A hidden rule labels the rows of this table. It goes by one to three of the table's principal directions, not those with the most spread.
(40, 0, -25, 16, 24, 29, 9, 25, 37, -36, 14, -29, -13, -30, 9, 3, -17, 5, -36, -24, 20, -39, 5,
 21, 3, 2, 44, -19, -35, 29, 10, 7) jc
(32, -2, -7, 2, 32, 0, 15, 8, 16, -10, -49, -3, -10, -20, -27, -18, 12, 13, -20, -21, -15, -16, -49,
 11, 1, 13, -42, -24, -9, 24, -21, -33) gd
(15, 4, -22, -33, -1, -35, -4, 3, -31, 28, -17, -12, 51, 7, 28, 18, -54, 20, 43, -2, -6, 24, 10,
 4, 37, -26, 22, 16, 20, -51, -27, 22) zg
(-26, 2, 29, -14, -13, -29, -8, -13, -13, 27, 20, 2, 7, -5, -24, 4, 19, -34, 21, 19, -14, 9, 21,
 18, -3, -8, -23, 10, -3, 12, 3, 6) qh
(-33, -8, 41, 47, 1, 25, -9, -11, 11, -1, 19, 33, -44, -19, -88, -16, 45, -58, -27, 4, 17, -37, 15,
 41, -37, 18, -20, -10, -42, 81, 15, -7) zg
(103, -5, -52, -25, 34, -11, 37, -3, 28, -7, -36, -81, 1, -26, 60, -34, -71, 27, -10, -2, -7, -63, -26,
 30, 33, -4, 11, -48, -5, -28, -18, -5) zg
(29, -18, 6, 22, 8, 35, 18, -4, -19, -9, -11, 34, -32, -37, -22, -30, -12, -12, -15, -12, 29, -50, 3,
 36, -8, 41, 16, -21, -28, 45, -8, 30) jc
(11, 3, -31, 4, -1, 8, 2, 7, 28, -27, 34, -46, 1, 23, 46, 13, -18, 23, -20, -7, 14, -3, 21,
 -27, 6, -24, 56, -8, -7, -20, 22, 6) zg
(16, -10, 0, 48, 3, 52, 7, -11, 2, -9, 18, 5, -12, -9, -2, -12, -34, -18, -14, -2, 34, -25, 18,
 13, -14, 28, 40, 6, -15, -5, 7, 27) fc
(68, 7, -44, -55, 32, -40, 22, 26, 17, -8, -36, -61, 32, -17, 50, 1, -21, 51, 3, -23, -27, -3, -33,
 -2, 46, -23, -4, -25, 6, -13, -21, -10) gd
(-18, -1, -9, -10, 3, -1, 5, 22, 17, -41, -8, 10, -26, 2, 7, 6, 36, 27, -23, -23, -17, 15, -22,
 -35, -17, 1, -12, -21, -4, 9, 7, -26) zg
(-26, -8, 28, -20, -10, -7, 16, -5, -1, -9, 0, 28, -49, -18, -10, -28, 73, -6, -11, 12, -23, -6, -16,
 -7, -24, 17, -62, -26, 6, 56, 10, -24) gd
(-14, -4, 7, 21, 2, 16, -6, 0, -15, -2, 2, 30, -11, -21, -41, 9, -12, -21, 4, -9, 11, -6, 15,
 30, -12, 3, 12, 4, -21, 21, -12, 11) zg
(-42, 11, 23, 34, 1, 3, -41, 28, 15, -6, -29, 36, 13, 32, -62, 16, 43, -13, 10, -9, -14, 41, -40,
 -16, -11, -2, -43, 28, 7, 7, 2, -36) zg
(-24, -6, 31, 68, 10, 35, -13, -13, 9, -7, -17, 39, -17, 28, -82, -12, 42, -16, -44, -23, 26, -3, -22,
 -18, -35, 38, -13, 2, -29, 30, 10, -16) qh
(27, 11, -53, -2, -25, 12, -1, -13, 6, -23, 38, -62, 14, 59, 113, 21, -75, 40, 18,
 23, 13, 20, 28, -52, 14, -30, 85, 15, 28, -107, 19, 28) gm
(-15, -1, 12, 44, 14, 8, -12, -19, -11, 25, -23, 15, 30, 18, -62, 9, -21, -14, -4, -19, 13, 20, -5,
 1, -9, 9, -1, 22, -11, -25, -19, -6) qh
(-25, -6, 15, 58, 39, 50, -18, 42, 24, -23, -23, 69, -15, -62, -117, 23, 8, -32, -60,
 -62, 34, -35, -8, 55, -30, 30, 15, -1, -65, 74, -13, -18) qh
(13, -9, 5, -6, 7, -13, 11, -14, -27, 8, -31, 19, -9, -13, -27, -14, -9, -2, 6, -10, -5, -12, -11,
 18, -3, 16, -16, -18, -14, 7, -23, 7) zg
(4, 4, -30, 11, 3, -5, -3, -1, 26, -9, 8, -51, 17, 41, 33, 5, -22, 23, 2, 2, -5, 18, -1,
 -33, 10, -35, 20, -1, 16, -44, 7, -18) gm
(-33, 9, -11, 25, -6, 22, -28, 19, 14, -15, 19, 18, 1, 17, -13, 33, -4, 2, -14, -10, 24, 7, 17,
 -7, -7, -21, 42, 18, -8, 2, 12, -5) gm
(9, 7, -12, 22, 14, 17, -12, 34, 44, -32, 23, -31, 6, 7, 1, 13, 17, 5, -22, -18, 10, -2, 0,
 -9, 6, -15, 27, 2, -18, 26, 23, -5) jc
(36, 6, -12, -50, -4, -12, 7, 20, -16, 2, -9, 3, 4, -34, 50, 1, -16, 12, 27, 14, -9, -14, -4,
 26, 28, 0, 0, 1, 17, 4, -10, 21) fc
(-4, -7, 15, 33, 24, -3, -15, 13, 2, 19, -15, 12, 22, -18, -85, -1, -1, -33, 0, -26, 15, -16, 5,
 47, 9, -4, -1, 1, -35, 50, -15, 4) gm
(-15, -12, 23, -6, -9, -4, 12, -4, 4, -10, 10, 10, -35, -12, -8, -25, 42, -16, -8, 9, -13, -13, -3,
 -2, -20, 18, -32, -24, -6, 36, 15, -5) jc
(8, 7, -6, 30, -7, 57, -10, 26, 36, -49, 22, 9, -32, 2, 30, 5, 12, 2, -33, 3, 21, -18, -9,
 -16, -20, 25, 30, 7, -5, 6, 34, 1) fc
(-8, 16, -3, -12, 2, -26, -30, 24, -6, 15, -22, 3, 47, 14, -14, 34, -14, 2, 35, -5, -16, 40, -13,
 2, 21, -23, -8, 33, 14, -31, -16, -6) gd
(4, -9, 5, 18, 17, 13, 15, -5, 22, -4, -4, -8, -17, -11, -21, -24, 24, -4, -30, -9, 2, -20, -13,
 2, -10, 10, -21, -21, -10, 34, 5, -22) qh
(-47, -16, 34, 74, 3, 31, -26, 0, 15, 0, -2, 45, -17, 15, -97, -14, 23, -45, -34, -18, 33, -24, 5,
 13, -34, 23, 4, -3, -37, 42, 16, -10) gm
(17, 10, -10, -51, -2, -38, -4, 21, -5, 16, -14, -14, 33, 7, 38, 5, 14, 27, 24, 6, -16, 15, -14,
 -10, 39, -20, -14, 6, 28, -1, -3, 2) qh
(26, 2, 1, 41, 26, 22, -15, 27, 17, -16, -11, 3, 13, 4, -53, 1, 18, -1, -26, -37, 33, -20, -11,
 13, 13, 10, 28, 1, -40, 59, 5, 15) jc
(46, 4, -29, 24, 19, 52, 16, 19, 60, -56, 26, -39, -36, -17, 38, -3, -2, 17, -69, -16, 28, -50, -4,
 -7, -12, 17, 49, -25, -30, 21, 32, -6) fc
(5, 7, -37, -24, -26, -10, 5, -18, -19, 3, 44, -44, 35, 52, 100, 23, -45, 46, 23, 15, 12, 41, 41,
 -59, 25, -33, 72, 23, 35, -82, 12, 37) gd
(-6, 6, 2, 9, -29, 10, 9, -47, -14, 2, 46, -30, -9, 49, 53, -4, 4, 7, 18, 39, -1, 33, 23,
 -48, -11, -7, 10, 19, 28, -44, 19, 16) fc
(4, -11, 28, 43, 14, 38, 7, 5, 32, -25, 10, 14, -52, -24, -57, -34, 61, -31, -50, -9, 19, -52, -10,
 23, -28, 33, -20, -29, -42, 98, 24, -9) gd
(-58, -3, 37, -54, -25, -34, -3, -3, -22, 46, 13, 47, -10, -47, -15, 1, 32, -38, 20, 34, -23, -7, 24,
 40, -8, -5, -55, 4, 22, 33, -3, -15) gm
(10, 6, -5, 46, -2, 36, -25, 18, 35, -25, 11, -10, -3, 26, -1, 6, -18, -13, -19, 1, 27, -21, -2,
 -2, -8, 9, 41, 11, -16, -14, 27, 4) zg
(-5, 14, -17, -6, -2, 3, 1, 0, 31, -24, 18, -33, -11, 16, 37, 18, 8, 18, -16, 8, -16, 19, -7,
 -31, -12, -18, -1, 1, 12, -30, 14, -29) qh
(15, -1, 3, 21, 24, -7, -12, 13, 5, 7, -44, 6, 24, 6, -54, -3, -3, -2, -5, -28, 3, -3, -30,
 13, 10, 6, -13, -1, -17, 11, -17, -10) zg
(0, 18, -36, 8, -11, 15, -25, 11, 16, 1, 44, -34, 46, 40, 57, 45, -49, 25, -6, 1, 38, 15, 41,
 -27, 25, -36, 93, 38, 12, -56, 22, 22) qh
(-3, 1, -10, -24, -4, -15, 7, 3, -3, 0, 13, -14, 5, 2, 28, 3, 10, 18, 6, 1, -7, 13, 9,
 -15, 12, -19, 3, -4, 12, 3, 2, 2) jc
(4, -8, 4, -8, -6, 1, 16, -13, -8, -9, 10, 4, -34, -13, 5, -17, 12, -5, -4, 8, -1, -21, 8,
 8, -11, 7, -5, -23, -9, 25, 3, 7) zg
(36, 4, -10, 3, 34, 10, 3, 25, 43, -10, -13, -20, 0, -51, -22, 7, -23, -15, -46, -23, 9, -52, -10,
 47, 0, 13, 12, -17, -39, 20, -1, -17) gm
(-42, -7, 27, 4, -22, 14, -4, 13, -6, -24, 33, 43, -45, -2, -16, -12, 77, -12, -1, 7, 5, 0, 13,
 -9, -18, 5, -13, -9, -6, 82, 26, 10) gm
(13, -16, 21, 29, 21, 13, -2, 3, 12, 11, -25, 20, -12, -49, -70, -19, -32, -54, -23, -13, 15, -64, -2,
 70, -17, 36, -6, -20, -45, 25, -10, -1) jc
(10, -3, 20, 8, 10, -25, -3, -29, -13, 38, -51, 2, 18, 7, -47, -16, -24, -24, 10, 5, -17, -3, -30,
 18, -6, 21, -48, 0, -1, -38, -25, -18) qh
(33, 8, -46, 53, 6, 43, -18, 10, 31, -35, 26, -46, 25, 48, 37, 30, -77, 23, -31, -23, 52, -10, 24,
 -29, 7, -8, 119, 15, -25, -68, 23, 31) zg
(33, -4, -15, -89, 1, -76, 18, 12, -38, 31, -48, -12, 30, -27, 41, -14, -23, 25, 61, 7, -47, 6, -20,
 22, 48, -22, -44, -21, 31, -16, -40, 7) gm
(5, -7, 12, 45, 16, 32, -5, 21, 36, -30, -8, 6, -31, -6, -45, -23, 38, -18, -28, -13, 8, -29, -25,
 11, -16, 18, -18, -18, -25, 62, 15, -18) zg
(-9, -8, 32, -1, 3, -21, -8, -8, -10, 34, -24, 22, -5, -32, -63, -17, -4, -52, 14, 12, -11, -33, -2,
 61, -8, 11, -44, -9, -15, 26, -16, -9) zg
(9, -2, 4, 19, -1, 11, -2, -2, -7, 0, 11, -6, 16, 18, 2, -3, 2, 2, 9, -3, 12, 15, 6,
 -14, 8, 6, 17, 15, 0, 0, 6, 24) qh
(-44, -8, 27, 14, -22, 1, -12, -7, -16, 8, 3, 34, -10, 12, -21, -8, 14, -26, 26, 16, -10, 19, 4,
 -5, -19, 8, -25, 11, 14, -7, 4, -1) zg
(4, 1, -12, -69, -5, -38, 12, 18, -3, 9, -18, 3, -4, -29, 43, -6, 10, 21, 12, 11, -26, -13, -12,
 11, 21, -15, -30, -22, 26, 10, -8, -17) jc
(47, 8, -38, -12, 19, -3, 1, 19, 7, -2, -24, -29, 34, 4, 34, 8, -39, 37, 2, -17, 9, -4, -15,
 -1, 36, -15, 30, 1, 7, -24, -14, 6) gd
(58, -6, -28, 15, 33, 16, 19, -10, 18, 1, -30, -31, -3, -35, -7, -13, -71, -5, -26, -14, 13, -56, -9,
 47, 3, 11, 21, -25, -27, -19, -23, -6) jc
(51, 11, -45, -13, 14, -9, -3, 5, 16, 5, -39, -44, 22, -3, 41, 8, -88, 12, 21, 12, -13, -19, -22,
 27, 24, -23, 11, -1, 17, -75, -25, -18) gm
(58, 6, -35, -28, 15, 0, 23, 6, 25, -7, 18, -64, 14, -21, 69, 2, -36, 24, -14, 1, 3, -23, 9,
 5, 26, -12, 34, -10, 2, -20, 5, 9) gm
(-12, -15, 19, 40, 14, 22, 0, 0, 20, -12, -7, 23, -35, -24, -68, -18, 10, -35, -41, -19, 16, -46, -1,
 33, -31, 25, -4, -27, -44, 46, 5, -13) zg
(19, 9, -21, -51, -2, -46, 1, -2, -30, 36, -25, -22, 60, 8, 48, 19, -50, 27, 52, 7, -25, 41, -4,
 -8, 40, -24, -3, 24, 40, -74, -30, 9) fc
(19, 4, -16, 44, 5, 36, -23, 11, 22, 4, 9, -15, 25, 13, 2, 10, -56, -13, -7, 1, 39, -26, 15,
 19, 11, -3, 59, 22, -7, -26, 10, 15) gd
(-36, 4, 20, 13, -6, -11, -24, 6, -28, 14, -12, 38, 25, 29, -47, 14, 33, 1, 26, -11, -1, 47, -6,
 -17, 5, -8, -16, 27, 7, 16, -10, 5) zg
(29, 4, -22, 1, 4, 2, 5, 3, 31, -20, 14, -50, -4, 21, 39, -7, -2, 18, -16, 4, 3, -14, -3,
 -19, 10, -14, 21, -15, -2, -7, 19, -4) zg
(-32, -11, 52, 18, 1, -18, 6, -48, -17, 41, -27, 27, -21, -5, -84, -34, 42, -48, 1, 19, -24, -3, -19,
 22, -32, 24, -91, -9, -4, 26, -15, -33) qh
(-54, -11, 27, -5, -31, -19, -12, -16, -37, 25, 0, 44, -10, 17, -20, -13, 16, -22, 42, 25, -12, 18, 13,
 0, -10, -6, -30, 5, 23, 2, -3, 4) gm
(29, -6, -27, -31, 12, 1, 22, 12, 28, -10, -11, -21, -23, -58, 39, -7, -54, -4, -20, 4, -11, -55, -2,
 41, -4, 3, 4, -34, -5, -22, -7, -21) gd
(-38, -3, 20, 4, -7, -10, 7, -31, -30, 20, 6, 22, 9, 22, -23, 3, 33, 9, 1, -6, -3, 45, 8,
 -36, -12, 3, -19, 14, 10, -4, -7, -2) fc
(-26, -13, 47, 54, 13, 40, -2, -1, 10, -16, -5, 59, -51, -31, -102, -20, 60, -45, -51,
 -22, 21, -37, -11, 29, -46, 50, -29, -17, -52, 90, 10, -11) qh
(-58, 6, 48, 43, 1, -8, -44, 10, 0, 26, -28, 45, 31, 31, -99, 11, 47, -38, 16, -7, -12, 46, -29,
 -5, -14, 7, -58, 39, 3, 11, -3, -29) qh
(-22, -15, 15, -22, -23, -7, 22, -20, -45, -3, 11, 37, -38, -2, 11, -25, 41, 10, 19, 10, -7, 10, 11,
 -17, -9, 8, -21, -19, 12, 39, -2, 21) gm
(8, 12, -19, -7, -10, 12, -6, 15, 27, -21, 54, -37, -3, 3, 50, 20, -1, 5, -9, 13, 14, -9, 32,
 -5, 10, -26, 49, 8, -2, 8, 30, 15) gd
(-5, -6, 25, 10, 6, -28, -6, -34, -41, 66, -32, 11, 56, 12, -51, -4, -34, -23, 30, -1, 0, 22, 1,
 15, 12, 11, -22, 27, 7, -41, -32, 12) gm
(-36, -9, 26, 20, -24, 43, -3, 20, -1, -41, 37, 57, -41, 12, 5, -8, 76, 8, -35, -11, 29, 2, 8,
 -45, -26, 39, 22, 0, -9, 59, 43, 24) fc
(14, 0, -21, -20, 11, -21, 8, 2, -10, 2, -19, -14, 20, 2, 14, 8, -23, 26, 11, -16, -10, 15, -7,
 -8, 17, -15, 6, -5, 5, -24, -20, 0) zg
Here are more rows. What is the label of each one?
(16, 0, -28, -5, -10, 22, 2, 16, -10, -26, 25, -1, 3, 3, 56, 16, -34, 27, 4, -9, 24, 2, 25,
 -16, 12, -3, 69, 7, 1, -20, 8, 40) -> jc
(36, 10, -38, -16, 33, -10, 0, 47, 56, -25, 2, -60, 26, -21, 24, 21, -15, 23, -27, -30, -4, -15, -8,
 9, 27, -30, 28, -13, -17, 7, 6, -19) -> gd
(-39, -3, 28, 50, 11, 24, -21, -2, 5, 14, -9, 48, -3, -9, -92, 8, 15, -35, -33, -20, 26, -13, 3,
 25, -26, 17, -4, 11, -31, 35, -3, -16) -> qh
(-16, 11, -16, -11, -19, -14, 0, -29, -2, 0, 20, -33, -1, 42, 44, 15, -14, 16, 17, 27, -19, 37, 11,
 -38, -7, -31, 2, 10, 27, -63, 4, -14) -> zg
(18, -4, -2, 69, -6, 66, 3, -20, 17, -38, 42, -14, -30, 37, 11, -11, 0, -1, -41, -2, 48, -17, 18,
 -33, -26, 30, 62, 3, -27, 0, 37, 31) -> qh
(-20, -3, 19, 43, 14, 21, 3, -21, -2, -4, -18, 26, -17, 3, -65, -2, 22, -11, -24, -18, 1, 14, -18,
 -6, -33, 21, -29, 1, -18, 12, -12, -24) -> qh
(-1, 8, -15, -35, -10, -25, 2, -9, -9, 12, 6, -21, 12, 3, 39, 15, -25, 10, 23, 18, -19, 15, 11,
 -3, 10, -25, 0, 6, 22, -41, -8, -3) -> jc
(32, 3, -11, 41, 13, 47, 4, 12, 45, -46, 24, -28, -36, -4, 2, -9, 12, -4, -41, -6, 23, -38, -3,
 4, -14, 11, 29, -15, -31, 39, 27, 0) -> jc
(9, 12, -8, -24, -10, -2, 0, 4, 19, -9, 24, -24, -6, 2, 47, 9, 6, 9, -11, 18, -3, -8, 6,
 -11, 3, -7, 10, 1, 9, -11, 21, -3) -> fc
(17, 1, -13, -46, -8, -15, 14, 24, 14, -17, 55, -39, -8, -28, 60, 3, 19, 8, 4, 10, -2, -18, 37,
 9, 24, -26, 29, -16, -4, 46, 24, 28) -> jc
(12, 9, -1, 27, 37, -4, -20, 20, 19, 9, -43, -3, 40, -1, -68, 20, -9, -5, -15, -37, 1, 8, -31,
 18, 9, -2, -11, 14, -23, 1, -21, -25) -> qh
(1, 0, -18, 11, -8, 35, 2, 18, 39, -34, 44, -19, -19, 16, 53, -2, 21, 23, -42, 0, 30, -21, 15,
 -35, -1, -2, 50, -8, 2, 17, 43, 3) -> qh
(33, 4, -32, -14, 10, 0, 17, -5, 5, -9, -3, -34, 0, -5, 40, 2, -33, 26, -3, -2, -3, -6, -1,
 -2, 11, -14, 19, -11, 4, -25, -10, -1) -> jc
(34, 4, -8, -22, 28, -15, 7, 7, 0, 14, -54, 6, 2, -60, -32, 4, -45, -15, -1, -10, -19, -34, -27,
 66, 3, 9, -33, -15, -16, -7, -40, -23) -> qh
(-39, 10, 5, 24, -15, 34, -17, 7, 27, -24, 33, 14, -20, 14, 7, 24, 19, -6, -28, 7, 11, 12, 9,
 -25, -30, 3, 16, 19, 3, -11, 29, -18) -> fc
(-33, -6, 35, -39, 6, -51, -6, 25, -47, 33, -37, 54, 29, -32, -62, 0, 54, -10, 55, -16, -38, 45, -19,
 23, 22, -7, -75, 9, 12, 61, -37, 1) -> jc
(-56, -7, 13, -6, -18, -37, -6, -22, -42, 18, -5, 23, 20, 48, -19, 9, 21, 15, 31, -7, -18, 67, 8,
 -50, -5, -17, -17, 11, 19, -31, -12, 0) -> gm
(7, 14, -6, -11, 17, -25, -18, 22, 2, 21, -33, -9, 57, 9, -14, 23, -6, 14, 21, -15, -15, 36, -26,
 -4, 29, -18, -19, 28, 17, -23, -20, -15) -> fc
(-30, 5, 9, -18, -9, -6, -6, 12, 26, 5, 34, -8, -7, -12, 11, 5, 35, -13, -9, 18, -7, -6, 17,
 6, -2, -20, -14, 2, 11, 31, 22, -20) -> qh
(-38, 2, 7, -3, -21, -22, -10, -29, -14, 16, 0, 4, -1, 42, 0, 3, 4, 1, 14, 20, -13, 27, 4,
 -28, -13, -15, -17, 5, 20, -40, 1, -16) -> gm
(-27, 2, 6, -32, -23, -21, -2, -8, -30, 24, 12, 13, 15, 2, 28, 11, -6, -1, 40, 23, -16, 32, 18,
 -6, 8, -15, -11, 21, 34, -28, -7, 9) -> qh
(5, -17, 34, 31, -6, 27, 14, -29, -1, -3, 6, 19, -51, -17, -32, -41, 15, -43, -22, 16, 12, -48, 2,
 24, -36, 49, -19, -24, -26, 33, 14, 10) -> qh
(37, 0, -22, -37, -4, -5, 12, 13, -18, -7, -27, 3, -4, -22, 54, -9, -35, 20, 34, 11, -16, -8, -18,
 13, 19, 4, -6, -8, 25, -25, -19, 11) -> zg
(28, 9, -13, -65, -1, -58, 11, -11, -12, 34, 0, -50, 31, -21, 41, 11, -40, -1, 37, 23, -33, 2, 14,
 27, 30, -31, -12, -2, 14, -39, -19, 6) -> qh
(42, -8, -6, 20, 14, 5, 5, -3, 17, 6, -3, -38, 11, -6, -2, -19, -39, -17, -6, -2, 14, -38, 4,
 26, 11, 9, 22, -12, -20, -8, 3, 16) -> jc
(-51, 10, 37, -95, -52, -85, -12, -5, -74, 54, 9, 32, 35, 25, 40, 6, 69, 9, 105, 51, -56, 85, 8,
 -29, 36, -35, -76, 36, 74, 3, -9, 21) -> qh
(-30, 10, 7, 11, -7, -2, -25, 6, 0, 14, 13, 6, 32, 20, -13, 30, -4, -8, 7, -1, 6, 31, 13,
 -11, 1, -13, 15, 34, 6, -25, 5, 0) -> fc
(4, -7, 19, 26, 35, -10, -10, 18, 12, 11, -64, 24, 2, -23, -101, -21, 23, -26, -6,
 -27, -13, -22, -48, 46, -1, 10, -63, -18, -25, 58, -28, -37) -> gm
(-23, -2, 17, -23, -34, -19, 9, -37, -17, 9, 9, -1, -21, 35, 43, -18, 18, 1, 19, 40, -27, 24, -4,
 -42, -20, 9, -37, -2, 36, -48, 13, -8) -> qh
(42, 3, -9, -8, 19, 9, 6, 21, 39, -6, 0, -30, 10, -24, 22, -4, -9, 3, -38, -10, 13, -40, -11,
 13, 13, 18, 17, -9, -14, 6, 15, -2) -> gm
(-14, -15, 29, 26, 1, 11, 8, -14, -13, 4, 1, 25, -24, -12, -48, -26, 30, -27, -1, -1, 3, -10, 2,
 15, -18, 21, -26, -11, -16, 47, -1, 6) -> zg
(-17, -3, 21, 17, -8, 1, -1, -28, -34, 27, -1, 21, 15, 22, -24, -6, 13, -5, 19, 6, 5, 32, 4,
 -16, -2, 9, -15, 23, 13, -4, -9, 13) -> fc
(4, 2, -7, 54, 20, 34, -22, 15, 35, -3, -14, 0, 14, 7, -40, 8, -28, -14, -32, -19, 29, -24, -9,
 15, -5, 6, 27, 9, -20, -7, 5, -17) -> gd
(-4, -6, -2, 63, -12, 73, -7, 8, 22, -46, 46, 14, -39, 22, 11, -7, 11, -2, -39, -4, 52, -26, 21,
 -22, -24, 23, 66, 1, -21, 29, 42, 26) -> zg
(17, -9, 0, 5, 6, 32, 25, 5, 11, -34, 26, 1, -50, -48, 8, -16, 13, -12, -22, -2, 6, -36, 12,
 25, -19, 19, 8, -26, -25, 53, 10, 12) -> gd
(12, 2, -22, 6, -1, 24, 3, 12, 16, -36, 5, -4, -20, 9, 34, 3, -3, 26, -20, -7, 10, -7, -7,
 -23, -6, 3, 28, -9, -1, -8, 12, -1) -> zg
